One vector is turned by the same rotation once a step. Each row is the vector after some number of steps, and that number follows the row.
The counts run from 0 to 638.
[-20.0  12.8   3.3 -29.6  38.0 -19.4  -1.0 -22.8   0.2 -18.1 -18.5  -3.3
 -10.3 -13.7 -21.8   4.3  14.8 -19.7  -4.4  13.1  24.5 -13.8  25.1   7.6
 -31.5   2.8   6.1  19.3  37.6 -17.5  -6.6 -31.4  25.9] -> 309
[-28.5 -36.3   3.8 -14.2 -12.6 -28.4  13.6   8.1  31.9  32.3  16.1  -4.4
   2.8  11.2  44.8 -21.3  -8.5 -14.0  45.6  -2.2  26.2  -1.3   0.9  44.0
 -18.5 -31.5   0.6  -2.2 -12.2 -18.9   3.6   4.8   2.1] -> 287
[  4.0   4.0 -12.1  27.9  34.8  12.9  22.7   0.1  34.4 -12.5  13.6   8.2
  16.0  11.3  14.5  -8.7  31.3   4.4   6.3  13.2 -34.1 -21.1  21.3  21.5
  10.4 -12.0  -1.4  20.6  -0.5  34.3  16.9 -23.3 -25.0] -> 536
[ 17.3  -9.1 -40.0 -14.0  11.0   9.0 -36.4  -3.2   2.9 -22.2  12.5  27.9
   9.0  31.8  -4.2  31.9  -0.9 -17.4  14.6  13.0 -10.4 -33.2  11.3  20.2
  -7.0  -1.7   1.0   9.5 -15.9  50.8  -4.7   0.4  -0.7] -> 470
[-20.4  11.4   2.2   9.5  40.0 -13.0  -5.1  -4.1   3.5 -23.1  10.5   1.3
  33.3 -17.2  26.0 -42.9  15.4  -9.1  28.2   0.5  28.1  16.4  28.4  21.2
 -27.4  -6.5 -19.4  -0.3  -3.1   1.3  28.2   3.9 -12.6] -> 459
[ -8.4 -14.8  -9.0 -27.7 -12.5  -6.2 -24.0 -42.2 -14.1  23.9   1.2  -2.1
   9.5  22.9  11.2 -17.8  -6.9 -25.8   0.4   3.1  18.0  10.3 -20.7   0.0
 -38.1  -4.9   9.8  45.1  11.2 -10.0  14.9 -22.2  13.7] -> 72
[-13.1  -5.0 -42.3  -5.3  24.4  17.0  24.3 -15.6  26.2  31.0 -21.5   1.2
  18.0  29.0  10.3 -18.7   7.6  22.8  24.2  19.5   1.1 -16.6  28.3  13.0
 -28.1  29.2   0.2 -20.0  23.5   0.7   0.0 -21.7  18.7] -> 249
[ -3.5  21.8 -33.8 -26.8   1.5 -25.9  -2.2 -17.1 -12.7   3.8 -25.4  -9.4
  33.3  45.7  -2.1  -7.2 -12.8  21.2  26.5 -12.4  15.3 -16.6  12.9  45.0
 -11.5  16.8 -15.9  11.8  12.7 -11.5  -6.1  -0.2   5.2] -> 525
[ 23.0  -4.4 -22.2  -9.8  18.2   7.6 -26.4  15.3  13.9  16.7   8.6   2.8
 -23.4 -36.2  21.8   1.7 -34.2 -23.5  -5.7  35.6 -18.6  24.2  -6.8  -8.5
  56.2  -6.9   5.0   3.7 -14.0  20.4  -3.7 -39.0   5.3] -> 553
[  2.1 -21.3 -29.8 -29.0  34.4  -5.2  11.1  17.5  18.6  -3.7 -27.0   8.7
   1.0  -6.4   1.3   1.7   0.3  17.1 -13.8   7.1  14.4 -46.1  18.9  19.1
 -16.4 -29.7 -21.6   6.3 -33.6  20.5   8.9  -6.8  -8.0] -> 589
[ 15.5  -9.3  -1.1  -1.9   9.4  -8.4 -34.0  -4.3 -13.5  -6.6  -4.4   8.9
 -13.6 -15.6   2.0 -20.1  21.6 -37.6  55.1   1.5 -22.3  10.5  33.3  20.6
 -25.4  11.1  29.9 -26.5 -16.8  20.0 -24.3  19.9 -13.2] -> 56
[-10.2   6.8  -1.1  13.3 -10.9 -13.9 -21.8  -7.1   1.2  20.6  32.3  13.6
   4.3  -8.5  27.5  -5.6  55.4  24.1  14.7  30.1   6.7  -6.4  -6.1 -17.0
 -18.6 -12.3  19.4  33.6   4.8  29.3   2.7  27.6  -3.6] -> 8
[ -7.6  13.2 -10.1   1.0  37.9 -22.3 -25.9  20.8 -28.9   2.2  -2.2   3.5
  13.7  19.0  30.1  -0.8  41.2  24.2  22.0 -24.4 -14.7  11.6  16.6  33.2
 -12.9 -21.7   6.6   6.5 -14.1  13.6  13.3  19.7 -14.2] -> 457
[-25.3 -26.9  -2.6  10.6  48.2 -12.8  -0.5   4.8 -14.6  -9.4   0.5 -18.2
  14.3 -10.8   5.5 -38.1  31.9 -18.3  23.8  -4.0  31.2 -31.6 -21.2  -9.7
 -33.4  21.7   3.7  17.9  23.8   7.0   1.6  -4.3  27.7] -> 580
[-20.1 -16.1 -16.2  19.4  15.7 -13.1  15.7  -1.8  41.6   2.6   0.7  -4.2
  14.0  -1.1  53.1 -33.0 -15.8 -19.1  16.0  23.2 -28.5  -7.9   3.2  -2.0
 -15.9   4.9  15.1  -7.3  13.5  27.5  15.5 -26.0  40.3] -> 131
[ 33.2  -3.9 -27.7 -27.3   0.8 -20.3  39.1 -20.9  28.5 -27.6   4.9  -4.2
  37.9  -4.6  -8.7 -12.6  -4.2 -14.8  10.6  32.7  -7.7  -4.1  -8.7   9.7
  10.4  24.0   1.3  31.3  28.1   8.4 -11.4 -30.5  16.1] -> 196
[ -4.2 -40.3   1.0 -30.1   4.8 -29.1  -2.5 -14.5   9.1 -13.8   7.1   4.8
  -2.0   6.5  43.9 -21.9 -12.1 -31.4  16.2   4.5  -9.2 -47.0 -10.3  15.1
 -18.7  28.0 -10.5 -16.8 -15.0  -1.4  11.6 -15.1  -3.3] -> 136
[  1.1 -24.4  -2.9  -7.2 -12.8 -22.6 -13.5 -30.8 -21.8  23.2 -13.9  -9.1
  12.2 -46.6  27.2 -45.3  -5.8 -27.4  -7.9  28.4  24.8   7.1  -5.5  -6.5
 -10.8  -9.2  -3.9  32.3 -21.9   9.7   5.0  -3.1  30.2] -> 632
[ -1.7  -1.9 -24.6 -52.0  28.1  -0.2  -5.3  25.2  -3.4  29.0 -14.9   7.6
 -13.3 -25.2   0.5  18.8 -10.6  24.4  13.3  22.6   8.5 -23.4   8.5   4.6
  -4.3  17.8  21.2 -46.1  -1.7  -5.5 -13.2 -27.6  17.4] -> 98
[ 13.7 -10.7  -0.5 -39.5 -32.5  -5.0   1.0   9.7   0.5  48.6  -3.1  21.8
   5.1 -11.3  21.9  -4.2  13.9  16.6  34.6  17.7 -12.7 -22.2   4.6   0.2
  -3.0  19.8   9.3 -44.1 -18.0  15.0 -22.2 -13.2 -12.8] -> 215
[ -4.2 -16.2  15.9 -41.2  17.7 -22.3 -36.1 -13.1 -46.5  34.7 -13.0   1.8
   0.5 -39.8  37.2 -11.5   5.3   7.0  -0.4  28.1  26.1  17.4   8.3   0.0
  -1.8  -9.9  -8.2  12.8 -12.0 -13.0   4.2   6.0   2.3] -> 223
[  0.8  12.3  -5.3 -16.0  -1.1  -9.1 -54.0  42.7 -25.8   2.8   8.8   9.9
   2.1 -25.6 -12.4   9.3  12.7   8.1  22.8  -4.1  20.1 -26.4  14.8   3.0
  -0.1 -46.9   4.9  -3.0  -0.5  16.7 -24.7  25.1  -9.3] -> 509
[ 11.8  16.6   7.1 -33.4   5.7  -1.8   8.5  -9.7 -34.6  21.5   0.8 -19.3
  17.3 -22.5  -5.9  -2.2  25.2  15.0  28.7  16.7  12.8 -22.6 -26.5 -18.2
  16.7  -1.1   4.4  26.4  47.0 -33.6  -8.5   8.6   0.2] -> 158
[ -5.4   2.8 -26.7  13.2  12.2 -25.0  -1.7  -5.8  -0.7   9.3   7.7   2.3
  20.5  -3.2  26.4 -30.1  23.8  -6.2  -3.6  11.0 -24.5   3.8 -25.9 -25.1
  11.2  35.4   2.3  21.7   4.1  44.5  21.3 -10.6   1.4] -> 415
[ 29.8  20.8 -17.5 -46.6  27.5 -10.9  32.3  14.4  13.1 -12.5   3.5 -31.8
  21.4  -8.9  11.6   8.3 -32.4  22.2  20.3  14.8 -25.4  10.9  -7.6   7.0
  22.1  16.8  10.1  21.3  26.3 -13.7   9.2 -22.8  15.7] -> 606
[ 17.2   9.3  -4.7 -17.4  23.3  29.4  -0.1 -19.6 -13.1  39.3 -10.4 -31.5
   0.0   2.1 -11.6  16.4  -2.4  -5.9  22.9  35.1  30.8  37.1  29.1  26.5
 -11.1   2.0   7.5  24.6  -8.7  -7.0 -16.9  -6.5  34.4] -> 111
[ 35.9  -1.1 -37.3 -13.1  23.2  25.2 -47.9  -7.3  -9.6  -8.6  11.6   1.1
 -22.8  -9.5  -8.8  -6.3 -12.9  13.4  32.7  27.1   3.3  14.4   1.0  -1.1
  -6.2 -11.1  23.0  43.9  -1.6  -0.7 -14.3  29.5  28.0] -> 396
[ 10.3 -17.5  17.3 -33.4   5.3 -12.7   1.5  13.3   3.2 -20.8  16.8  10.9
  -1.0 -33.3 -20.6 -28.1  19.8 -11.9  -9.3  32.6  13.0 -50.2 -15.9 -25.4
   5.6  -8.5  20.6  34.4  23.9   0.5 -18.3 -20.5  11.2] -> 429
[ -2.5   0.7  20.2 -19.1  28.3  -5.2  13.8  -0.3  -2.6   6.8   0.4  -6.9
 -26.7 -27.6   0.9  -4.4  60.2  33.8   4.0  17.5  15.3 -19.9  15.4  11.4
  -1.0  -1.9  -3.3  32.9 -25.9 -16.0  11.7   6.6 -31.4] -> 378
[  0.1 -10.1 -28.0  -7.2 -26.8  -3.6 -18.3   3.8  12.8  30.1  18.9 -13.8
  13.4  55.5   5.5   0.6 -15.9 -20.4  39.6 -19.4 -11.6  11.1  -0.4  47.4
 -31.7   4.1  19.5   8.3 -16.4  12.0   5.1   0.5  -6.6] -> 405
[ 23.6  11.8 -15.1 -19.9   2.5 -16.1  28.0  -1.9   1.9  28.6  11.7 -23.4
  12.9 -30.7  41.7 -21.2 -20.1  14.7  42.3  15.0  -9.6  -0.3  17.2  23.5
  30.5  22.0 -14.8 -18.3 -26.1  13.1  13.3   7.9 -10.9] -> 334
[-17.9   1.0  22.3 -36.8   8.7  -8.4  -6.0   3.7  -0.8  14.3  27.8   0.8
   7.7 -21.3  43.9 -32.2  23.4  25.3  -0.1  28.5   6.3   2.1  -9.7 -29.1
  23.3   2.4  -0.8  25.5  18.9 -25.1  26.0  -3.5 -17.0] -> 494
[ 11.1  17.3  -3.9 -17.1  27.0 -24.4  23.9   0.3  17.8 -20.6  10.4  -9.9
  -1.5 -16.6  26.3 -19.4  -3.9  -1.0  30.3  -8.4 -33.4  17.8   3.1  25.4
  28.4 -18.5 -14.4  23.1  14.5 -23.1  16.4  10.2 -42.2] -> 610
[ -0.9  17.1  -3.9  -2.0 -29.8 -10.1 -42.9 -31.3  -9.7  27.7   1.5   5.4
  20.6  37.4  -4.0 -29.2  12.0 -27.7  -4.7  15.3  -5.3   3.8  -8.5  -3.5
 -18.4 -12.0  24.9  47.4  14.7   5.0  -4.6 -25.5   5.1] -> 73
[-13.1  10.2   5.0 -35.2  12.1 -22.2  -9.1  16.6   9.1   7.6  28.1   1.6
  18.7 -16.4  16.5 -38.5  18.7 -17.5   4.9  11.2   0.2   9.6 -17.2 -22.3
  34.2   7.0  -6.1   5.6  19.7 -14.8  36.9  -4.9 -51.9] -> 493
[ 22.8  10.6   5.5   7.3  28.1  27.8   2.6  -4.0  18.2  -6.2  -1.4 -19.7
  -6.7  -1.7 -13.0 -56.3  -1.5  -6.8  42.6 -22.9 -17.5  -9.6   5.6  21.1
  -2.7 -24.9  13.7  18.3   7.5 -17.7  18.9  -6.6 -46.0] -> 325
[  8.4  -6.5 -33.2   4.4  26.6  17.1  -4.1  12.5  11.3   8.5 -16.4   0.0
  11.6  -8.6 -33.7  -6.8  18.1   1.4 -13.3  14.9  15.4 -31.9 -14.3  -3.6
  29.4 -27.9 -27.0  30.9  -1.5  23.0  -5.1 -44.0   0.0] -> 27
[-16.7  -5.2 -10.6   1.0 -25.9 -44.5 -32.5   1.9 -17.2  24.7   3.3  -2.8
   0.7  17.0   3.4 -22.0  44.0  -1.1  31.8 -15.7  20.4 -27.0 -17.2   1.6
 -18.3  30.6   0.5  -5.1 -21.4   8.4 -20.5  19.3 -16.4] -> 293
[-19.9  -4.6  13.8 -32.9  41.5 -15.4 -22.8   1.7  -1.4 -14.0 -14.5   9.1
   8.3  28.8  -2.9  13.3  38.6   6.9 -21.9 -13.3  17.4 -18.3   7.2  29.2
 -40.3 -16.0  15.0  17.5 -13.0   8.2  10.5 -27.9   4.7] -> 305
[  9.8 -18.6 -58.6 -31.8 -12.9 -14.2 -46.1 -12.8   6.0  20.1   5.6  24.5
  -6.3  -0.5  24.2  27.3 -20.9  -7.8   5.6  26.8   6.4  17.4   1.8   2.8
 -10.6  12.6   4.9   0.8 -20.5  36.6  -3.7  11.3   9.9] -> 64
[-42.2   5.0 -16.9 -14.5  23.0 -17.2 -33.8  27.8  10.6  10.4   8.5  20.4
 -12.3  21.5  20.5   0.7  40.4  19.2 -17.0  16.6  -9.4  -6.4 -14.8 -13.4
  24.8 -10.3  12.9  17.7  32.8  -9.5  -5.6   1.9 -16.6] -> 86
[-38.7 -12.3  -2.7  -8.7  19.4 -34.0  12.6   7.5  31.9  -5.5  14.4   2.0
   2.2 -11.2  52.8  -3.0  15.1 -36.7 -21.4  30.6 -13.8   5.0   4.4   7.1
  -1.6  -3.5  -8.9   6.1  -8.0  18.7  25.1 -40.4   2.0] -> 420
[-20.7   1.1 -36.5 -32.5  31.8 -20.9 -11.1  -1.5  -9.3   3.8  -0.9 -21.2
  18.1   9.0   2.3  36.9 -15.6  -4.1  27.8  11.1  51.6 -11.5 -10.5  31.6
  -9.1  -2.8 -12.4   3.1  37.9  -0.3  -7.3   5.4  19.4] -> 236
